Look-ups in named tables: a row name and a column name give one cell, copied from the table.

Zib =
|  | Bezelos | Nelola |
|---|---|---|
| Vofi | 41 | -24 |
| Nezo | -32 | 37 |
| Bef | -42 | 46 |
| Teloga | -51 | 51 |
| Bidap | 21 | -63 |
| Vud | -33 | -35 |
| Pab | 35 | -46 |
| Suge | 50 | 18 |
| Kosepap | 44 | 34 |
| Vomu | 43 | 26 |
| Sigefil | 23 | 51 |
| Dopus | 6 | -38 |
| Fafiz | 56 | 54 |
| Moluzo | -71 | 6 |

Bidap, Bezelos => 21
Sigefil, Bezelos => 23
Nezo, Bezelos => -32
Dopus, Nelola => -38
Suge, Bezelos => 50
Bef, Nelola => 46
Sigefil, Nelola => 51
Pab, Nelola => -46
Kosepap, Nelola => 34
Vofi, Nelola => -24
Suge, Nelola => 18
Vud, Bezelos => -33
Bef, Bezelos => -42
Bidap, Nelola => -63
Vud, Nelola => -35
Moluzo, Nelola => 6
Dopus, Bezelos => 6
Teloga, Nelola => 51
Vomu, Bezelos => 43
Moluzo, Bezelos => -71

Kif:
columns: Paz, Gekib, Numakad, Bib, Bemomo, Lupa, Zoloru
Farurun: [619, 580, 638, 618, 290, 645, 280]
Fidunap: [582, 216, 552, 321, 503, 435, 784]
Zubab: [722, 372, 308, 451, 663, 518, 509]
Voliril: [617, 767, 574, 834, 635, 591, 757]
Mab: [777, 559, 211, 670, 611, 669, 255]
Kilod: [714, 826, 989, 546, 719, 756, 565]
Gomudi: [812, 298, 165, 733, 422, 650, 615]
Bap: [513, 671, 429, 635, 786, 535, 679]
Zesik: [587, 538, 655, 499, 597, 545, 652]
Maf: [422, 297, 606, 427, 508, 503, 696]
Ves: [617, 716, 695, 699, 399, 691, 339]

Gekib of Kilod is 826
Paz of Zubab is 722
Lupa of Zubab is 518
Bib of Voliril is 834
Paz of Maf is 422
Paz of Fidunap is 582
Lupa of Maf is 503
Bib of Kilod is 546
Numakad of Maf is 606
Paz of Ves is 617
Paz of Kilod is 714
Numakad of Voliril is 574
Numakad of Farurun is 638
Zoloru of Mab is 255
Bib of Ves is 699
Bib of Fidunap is 321
Paz of Zesik is 587
Zoloru of Maf is 696
Zoloru of Farurun is 280

Table Silomo
        Kipubi  Fafid  Tezup  Logu  Gamune  Vazuma  Guf  Gamez  Sulizi
Lin         60     48     67    28      37      46   43     85      25
Bamosu      45     40     71    21      57      34   41     78      32
Budova      65     13     65    50      23      50   53     52      44
Gilaso      56     36      3    75      50      53   47     17      80

What is the Sulizi of Budova in Silomo? 44
What is the Logu of Lin in Silomo? 28
What is the Sulizi of Lin in Silomo? 25
What is the Guf of Lin in Silomo? 43
What is the Kipubi of Bamosu in Silomo? 45
What is the Vazuma of Gilaso in Silomo? 53
What is the Guf of Bamosu in Silomo? 41
What is the Fafid of Gilaso in Silomo? 36
What is the Guf of Gilaso in Silomo? 47
What is the Tezup of Gilaso in Silomo? 3
What is the Gamune of Budova in Silomo? 23
What is the Gamez of Bamosu in Silomo? 78
What is the Fafid of Budova in Silomo? 13

Table Rog
cols = Lol, Motul, Vofe, Lezas, Lidiba, Dum, Bivosuf, Kulov, Tusoz
Fesa: [67.572, 67.314, 41.088, 46.280, 39.920, 62.808, 39.814, 67.745, 39.764]
Kek: [28.236, 28.842, 79.127, 47.069, 78.391, 32.149, 79.394, 27.862, 78.665]
Pudes: [39.936, 40.299, 67.755, 47.797, 66.914, 40.989, 67.604, 39.797, 67.074]
Nitiz: [39.980, 40.336, 67.737, 47.377, 66.886, 41.144, 67.567, 39.810, 67.039]
Disuvo: [55.828, 55.819, 52.477, 45.971, 51.424, 53.813, 51.641, 55.797, 51.390]
Suga: [83.541, 82.897, 25.781, 43.721, 24.380, 75.904, 23.787, 83.769, 24.020]

Vofe of Disuvo is 52.477
Motul of Nitiz is 40.336
Tusoz of Disuvo is 51.390
Kulov of Kek is 27.862
Dum of Pudes is 40.989
Tusoz of Suga is 24.020
Lezas of Fesa is 46.280
Vofe of Pudes is 67.755
Lol of Fesa is 67.572
Lezas of Suga is 43.721
Vofe of Kek is 79.127
Kulov of Suga is 83.769

Vaf =
|  | Mufi | Pugus | Tazaduf | Vip | Lunagoz | Mulipim | Gadin | Kire |
|---|---|---|---|---|---|---|---|---|
| Vori | 27 | 40 | 232 | 38 | 230 | 86 | 238 | 23 |
| Zose | 32 | 32 | 237 | 34 | 234 | 77 | 226 | 30 |
| Mutatu | 194 | 201 | 67 | 41 | 60 | 182 | 60 | 205 |

Mulipim of Mutatu is 182
Lunagoz of Vori is 230
Mufi of Vori is 27
Lunagoz of Mutatu is 60
Gadin of Mutatu is 60
Kire of Zose is 30
Kire of Vori is 23
Vip of Vori is 38
Pugus of Mutatu is 201
Vip of Mutatu is 41
Gadin of Zose is 226
Pugus of Zose is 32
Mufi of Zose is 32
Mulipim of Vori is 86
Tazaduf of Zose is 237
Kire of Mutatu is 205
Gadin of Vori is 238
Tazaduf of Mutatu is 67

Tos =
        Gide  Toradi
Rek     -6.9    -1.3
Mabab   -4.3    -0.1
Pem      9.9     4.6
Zitu     9.6     4.4
Nek      8.8     4.0
Fitade  -6.3    -1.0
Fenef    9.6     4.2

Gide of Pem: 9.9
Gide of Mabab: -4.3
Gide of Fitade: -6.3
Gide of Fenef: 9.6
Toradi of Nek: 4.0
Gide of Zitu: 9.6
Toradi of Fitade: -1.0

Table Fuzup
         Pamu  Gev  Vatu  Fotinu  Tovum  Buf
Nezuz      34   39    32      64     32   70
Gogevun    65   42    64      38     64   38
Ner         8   39     6      85      5   97

What is the Pamu of Nezuz in Fuzup?
34
What is the Tovum of Ner in Fuzup?
5
What is the Pamu of Ner in Fuzup?
8
What is the Buf of Gogevun in Fuzup?
38
What is the Tovum of Nezuz in Fuzup?
32
What is the Gev of Gogevun in Fuzup?
42
What is the Vatu of Ner in Fuzup?
6
What is the Gev of Nezuz in Fuzup?
39
What is the Tovum of Gogevun in Fuzup?
64
What is the Vatu of Nezuz in Fuzup?
32
What is the Vatu of Gogevun in Fuzup?
64
What is the Gev of Ner in Fuzup?
39
What is the Fotinu of Ner in Fuzup?
85
What is the Buf of Nezuz in Fuzup?
70
What is the Buf of Ner in Fuzup?
97
What is the Fotinu of Nezuz in Fuzup?
64

Bod =
,Fuzubu,Zap,Sipavup,Keru,Tesa,Misek,Voda,Potedin
Godovu,-0.1,-0.2,0.1,0.1,-0.2,-0.3,0.0,-0.6
Doz,-0.2,-0.1,-0.6,0.1,0.7,0.0,-0.2,-0.5
Ruf,-0.3,-0.1,0.1,0.2,0.0,-0.2,-0.3,0.3

What is the Fuzubu of Ruf in Bod?
-0.3
What is the Voda of Ruf in Bod?
-0.3
What is the Potedin of Ruf in Bod?
0.3
What is the Misek of Ruf in Bod?
-0.2
What is the Fuzubu of Doz in Bod?
-0.2
What is the Keru of Godovu in Bod?
0.1
What is the Keru of Doz in Bod?
0.1
What is the Misek of Godovu in Bod?
-0.3
What is the Sipavup of Doz in Bod?
-0.6

